(in the rows, 128 means zero)
One turn moves every row onto another: examples first, then more rows asked:
Z890: [131 154 154 111 130 140 154 108 138 156 119 138 119 136 130 107 133]
Z778: [150 131 150 101 120 125 136 123 149 139 171 151 117 122 139 150 134]
Z506: [136 132 131 110 168 111 126 132 137 119 115 135 134 139 111 136 159]
Z647: [156 124 126 110 166 130 106 144 141 141 160 147 133 118 128 114 155]
Z266: [137 143 105 138 145 140 147 104 131 170 150 111 131 127 115 112 125]
Z482: [118 132 137 149 143 140 139 154 104 150 128 144 126 141 135 156 126]
Z367: [132 137 140 139 139 132 129 145  98 143 140 147 124 158 138 159 113]
Z623: [132 130 111 131 143 148 140 118 124 167 162  94 134 135 121 115 117]
Z195: [121 165 153 157 133 127 134 134 150 133 166 139 117 155 115 120 147]
Z685: [157 175 112 108 125 137 109 150 114 162 137 124 128 138 107 126 125]
Z703: [117 138 144  96 135 130 129 145 122 162 167 131 154 117 116 156 156]
Z713: [139 181 116 114 121 131 102 146 115 153 145 141 129 143 101 129 123]
Z751: [148 128 136 122 168 104 118 134 132 123 118 134 131 147 115 137 154]
Z786: [124 135 151  94 129 127 124 147 118 164 165 128 160 121 113 138 152]
Z206: [108 135 137 103 132 126 131 146 153 129 146  96 135 129 101 150 155]
Z792: [136 133 108 151 144 144 148 120 134 156 166 113 132 127 106 110 125]
Z412: [154 126 114 113 125 110 133 119 142 130 151 114 119 133 111 165 120]
Z5: [145 128 120 109 175 132 115 138 141 147 159 145 137 113 126 123 163]
Z908: [119 178 140 149 131 128 116 139 153 140 166 132 112 155 117 128 148]
Z554: [127 134 136 154 139 132 143 147  97 146 142 150 136 144 117 150 122]
Z169: [125 130 123 128 137 167 124 170 142 138 140 120 104 120 133 124 123]
Z960: [124 167 151 141 145 129 116 128 150 138 164 126 115 167 127 110 150]
Z924: [149 136 107 103 130 113 132 119 145 122 144 125 120 129 107 163 127]
Z364: [135 132 122 125 132 159 115 162 147 127 159 119 100 137 141 122 116]
Z273: [141 157 161 106 127 138 150 128 129 158 110 133 119 142 136 120 136]
Z468: [141 143 132 121 131 161 124 170 152 143 139 112  98 127 138 122 133]
Z249: [145 140 140 103 133 123 135 119 153 138 174 155 117 121 136 158 145]
Z144: [146 168 115 109 135 130 102 137 106 152 144 133 142 154 107 113 122]
Z669: [121 143 167 107 125 141 153 119 128 151 126 128 127 150 139 113 128]
Z854: [112 131 146 113 135 118 127 143 150 136 148  88 138 138 102 140 157]

Z206 moves to Z249
Z647 moves to Z854
Z266 moves to Z169
Now these:
Z623 moves to Z364
Z554 moves to Z685

One turn moves every row onto another: examples first, then more rows asked:
Z768: [127 102 133 117 133  86 135 126 109 109 135  91]
Z380: [126 104 140 133 148 147 140 124 119 132  92 126]
Z689: [163 119 126 143 145 135 134 117 102  86 128  89]
Z536: [119 113 142 131 159 145 139 127 117 139  99 121]
Z992: [115 114 138 132 161 145 140 121 110 132  92 124]
Z643: [128 104 147 137 164 145 136 128 121 127 101 128]
Z893: [121  99 147 127 162 140 135 131 123 133 101 127]
Z653: [171 116 116 136 137 128 126 113 102  94 131  92]
Z693: [151 107 102 133 148 137 127  97 127 116 130 146]
Z709: [122 129 125 120 134 161 120 102 119  84 150 114]
Z660: [124 126 125 120 135 160 124  89 115  94 153 118]
Z8: [147  96 112 135 142 129 126  90 131 118 126 144]
Z159: [123 127 126 112 138 158 125  94 106  92 155 111]
Z204: [148 150 119 123 142 111 129 127 103 122 107 130]
Z269: [113 107 128 111 126  89 122 128 103  98 127 101]
Z834: [121 105 128 117 124  88 132 121 107  97 125  91]
Z460: [125  99 127 110 126  90 137 117 106  99 132  95]
Z330: [118 113 144 127 163 140 137 129 125 127  93 126]
Z223: [148 111 105 139 152 130 139  95 138 109 128 139]
Z630: [121 121 129 113 138 160 126  90 122  96 153 112]
Z759: [113 124 119 119 137 157 115  93 117  94 151 112]
Z229: [146 154 123 122 136 109 128 111 116 122 104 126]
Z222: [169 122 113 125 144 130 135 106 110  94 121  84]
Z764: [129 104 122 116 128  86 130 126 106  96 127 100]
Z119: [118 126 132 114 145 158 123  95 122  91 153 121]
Z939: [129 105 125 105 125  88 135 133 110 105 132 100]
Z891: [132 111 144 128 161 143 136 128 120 133  93 128]
Z552: [116 120 132 119 137 164 124  96 108  97 152 107]
Z365: [117 122 125 115 142 154 109  92 121  89 151 113]
Z968: [141 153 120 106 145 111 131 121 101 120 112 130]
Z152: [121 110 148 130 156 139 136 126 116 124  85 122]
Z469: [124 102 126 115 131  88 126 132 112 105 132  92]
Z697: [123 103 126 112 126  85 124 122 104 103 122 104]

Z630 moves to Z834
Z223 moves to Z222
Now these:
Z460 moves to Z152
Z893 moves to Z552
Z653 moves to Z204
Z968 moves to Z8
Z643 moves to Z159
Z380 moves to Z709
Z764 moves to Z891
Z365 moves to Z768
Z469 moves to Z536

